One turn or mirror swaps these rows in pairs. Which row does each one swap with?
The rows were stretched afterwards, more along some directions than others.
Q957: 16 -8 -3 -2 17 17 13 -7 -17 18 13 8 10 16 5 10 -12 6 8 16 3 -1 8
Q484: -16 18 5 -21 15 -4 21 1 -7 1 28 -1 35 9 -23 15 -7 3 9 1 1 -16 16
Q342: 13 -16 -2 3 8 12 13 -4 4 -1 -8 14 -1 -13 8 -12 -2 9 7 -3 14 -7 9
Q209: -7 12 10 -24 16 0 15 0 -11 9 25 -5 39 9 -18 18 -12 10 14 0 7 -10 16
Q218: -25 16 -9 -13 -7 -34 3 -2 -8 2 8 9 4 1 0 -8 -8 -23 -13 1 4 2 -8
Q937: -24 9 -2 27 -7 2 -1 11 -2 -20 -2 3 -10 1 3 -4 -4 5 5 6 -18 -26 15
Q993: -33 20 -7 -15 -10 -30 5 -3 -7 3 8 9 5 4 3 -8 -6 -23 -18 1 11 4 -3
Q952: 19 0 -10 15 1 22 3 20 -19 21 4 -13 24 -4 -5 -1 1 -15 -9 12 7 26 -6
Q566: -23 4 -8 16 -26 8 -14 18 -4 -11 -2 -29 9 -26 19 -8 -4 -22 -26 -1 7 11 -13
Q52: -13 -8 -24 21 -3 1 6 25 7 19 0 -2 22 4 10 -9 4 -11 0 -11 12 13 -35
Q359: -15 -9 -29 26 -4 5 7 27 5 17 3 1 17 2 14 -13 6 -9 -1 -5 10 4 -28
Q553: -13 19 26 7 3 6 -11 0 -39 1 16 -20 15 -33 -7 -3 -21 -2 -21 14 6 29 22
Q51: 5 5 -10 8 -11 12 -5 29 -23 25 -6 -6 16 -8 -16 -3 14 -20 -13 8 9 37 -5
Q61: -22 9 -1 28 -11 -1 -1 8 -4 -17 -1 3 -7 8 0 -6 0 2 5 2 -22 -26 12
Q153: 13 1 12 -2 -17 18 1 9 -22 4 -3 0 20 4 4 -11 10 1 1 1 -25 -26 11
Q42: -23 2 16 11 -18 7 -12 0 6 6 -23 -22 22 10 11 -6 0 4 -10 -6 12 16 0
Q435: -28 19 -14 4 -4 -14 -15 7 -16 -11 9 19 0 1 2 -9 -21 -13 -24 -1 22 17 -3
Q311: -5 15 6 -10 7 -16 -9 -18 -42 9 12 26 -7 -5 -21 -7 -8 -1 -4 20 -7 6 22
Q591: 0 -3 -5 22 11 -4 2 16 -16 0 8 -14 22 -22 -7 -1 -28 1 -4 11 23 7 24
Q398: -29 2 -4 -3 -7 -1 -2 -20 10 -4 3 21 -17 23 19 10 0 11 0 -2 5 -11 -8
Q699: -13 16 19 3 6 4 -13 5 -45 3 12 -15 21 -41 -12 -6 -18 -3 -20 17 7 27 20
Q365: -25 25 -3 11 8 -15 32 19 -8 -9 24 6 4 -12 -27 23 -20 -28 -13 -1 12 5 14
Q172: -22 21 3 -10 -9 -2 -9 -15 23 -6 -8 11 -16 -2 15 13 10 1 -4 -5 5 -3 -6
Q56: -24 7 11 12 -23 1 -20 2 4 7 -27 -26 23 7 10 -8 3 -2 -11 -3 9 15 -1
Q442: -25 -7 1 -3 -7 -1 10 -21 -4 10 6 11 -13 26 19 13 -5 10 7 2 0 -16 0
Q483: -11 31 14 24 -12 13 -20 17 -3 7 -16 -1 21 13 -3 -2 15 18 -9 6 4 15 14
Q592: 12 -15 6 5 12 6 23 -1 5 6 4 11 2 -9 8 -5 -1 3 7 -5 11 -10 2
Q893: -9 15 13 -15 8 -10 -4 -18 -40 7 13 25 -3 -6 -20 -2 -7 3 -8 15 1 10 21
Q617: -29 14 -13 -13 -10 -27 -1 -5 -7 3 5 17 4 8 5 -11 -7 -20 -14 -1 12 4 -12
Q876: -4 16 0 27 12 2 -5 21 -19 -16 13 -11 24 -21 -9 -3 -34 2 -6 9 28 11 35
Q217: -5 34 9 -12 4 -3 5 6 7 -10 2 -14 17 -29 -12 1 1 -13 -16 8 0 12 10
Q364: -8 23 -7 22 8 4 -18 23 -22 -24 12 -7 24 -20 -9 -5 -27 3 -18 3 32 22 29
Q827: 10 -17 -27 -1 -1 15 -8 10 -5 21 0 2 24 -19 -1 9 4 -7 -6 4 -9 -6 -34
Q686: -4 19 -2 -9 -6 -15 -8 -17 -30 18 2 37 -6 16 -18 -4 7 -7 1 17 -3 9 14
Q523: 9 -2 13 -2 -30 5 -6 7 -30 4 -11 -4 17 5 6 -21 10 -4 -5 0 -6 -18 22
Q238: 1 -14 -21 9 2 -7 2 10 -13 19 7 -7 26 -19 -9 2 -8 -6 -1 11 8 -8 -4
Q631: -9 3 -13 21 -18 2 -4 37 -26 18 -12 -2 9 -10 -17 -14 17 -22 -9 3 1 22 -4
Q276: -15 -7 -33 20 -4 6 0 33 5 13 2 0 19 -1 10 -11 5 -10 -7 -5 11 10 -35
Q8: -6 8 -9 32 9 3 -4 22 -14 -16 7 -11 23 -20 -7 -11 -30 1 -11 8 32 10 32
Q251: -10 6 -14 21 -23 -5 -8 32 -27 19 -13 0 8 -4 -18 -12 25 -25 -5 2 -4 17 -4
Q638: 16 -9 3 -5 12 16 12 -14 -17 18 18 3 5 19 8 11 -12 9 6 15 -1 -3 10
Q564: -6 9 -17 14 0 -3 -5 15 -13 -19 0 15 -14 -31 -7 8 -23 -22 -32 7 12 9 4
Q409: -10 19 -6 -6 -8 -18 -6 -11 -22 29 -8 31 -7 27 -17 0 10 -13 3 18 -6 14 3
Q23: -3 30 13 -4 4 -10 7 7 5 -4 8 -21 20 -31 -8 1 -2 -20 -19 10 1 9 6
Q798: -25 7 13 9 -21 4 -19 0 4 7 -27 -26 24 2 13 -6 1 -1 -8 -3 12 13 0
Q36: -13 19 -2 23 13 3 -16 23 -26 -21 12 -7 29 -21 -8 -13 -31 3 -17 3 33 22 29
Q254: -14 21 -6 -2 -15 -20 -10 -13 -16 28 -13 29 3 32 -13 -4 15 -12 5 11 -2 10 1
Q652: -17 11 -3 25 -10 -2 -3 8 -4 -22 3 -4 -3 2 1 -10 -4 1 -3 10 -25 -26 15
Q968: -4 0 -11 20 -15 5 -9 29 -32 28 -13 -1 11 -11 -16 -13 13 -23 -6 7 0 31 -9
Q433: -17 23 -3 4 -21 -22 -11 -9 -16 28 -17 26 4 31 -15 -2 23 -17 5 4 -1 15 0
Q392: 14 1 -8 12 2 19 3 21 -16 29 1 -12 26 2 -9 1 4 -17 -6 7 9 35 -11
Q803: 1 4 -7 -22 17 4 4 -1 -13 10 25 2 46 20 -7 5 -7 11 14 1 2 -14 3
Q991: 1 17 14 22 -11 17 -35 13 -11 3 -29 -8 17 -8 9 -13 -1 21 -23 12 14 23 20
Q974: -4 -12 -35 1 -4 12 -11 20 -3 21 8 0 31 12 11 -8 3 -5 -1 -2 3 2 -40
Q363: 0 4 -4 -28 10 5 3 -5 -16 7 24 6 42 16 -10 9 -3 11 14 -7 7 -12 5
Q109: -17 22 12 -11 14 -12 28 5 -8 2 30 -6 29 -1 -25 23 -16 -9 7 3 -1 -6 16
Q721: -34 12 5 26 -23 3 -10 14 -17 -3 -1 -34 9 -27 13 -5 -11 -17 -23 4 6 18 1
Q518: -5 -5 -6 10 -23 13 -8 10 9 -9 -14 -12 -6 -29 25 -8 7 -17 -9 -12 9 -2 -10

Q957 swaps with -> Q699
Q631 swaps with -> Q254
Q617 swaps with -> Q276
Q23 swaps with -> Q592
Q342 swaps with -> Q217
Q968 swaps with -> Q409

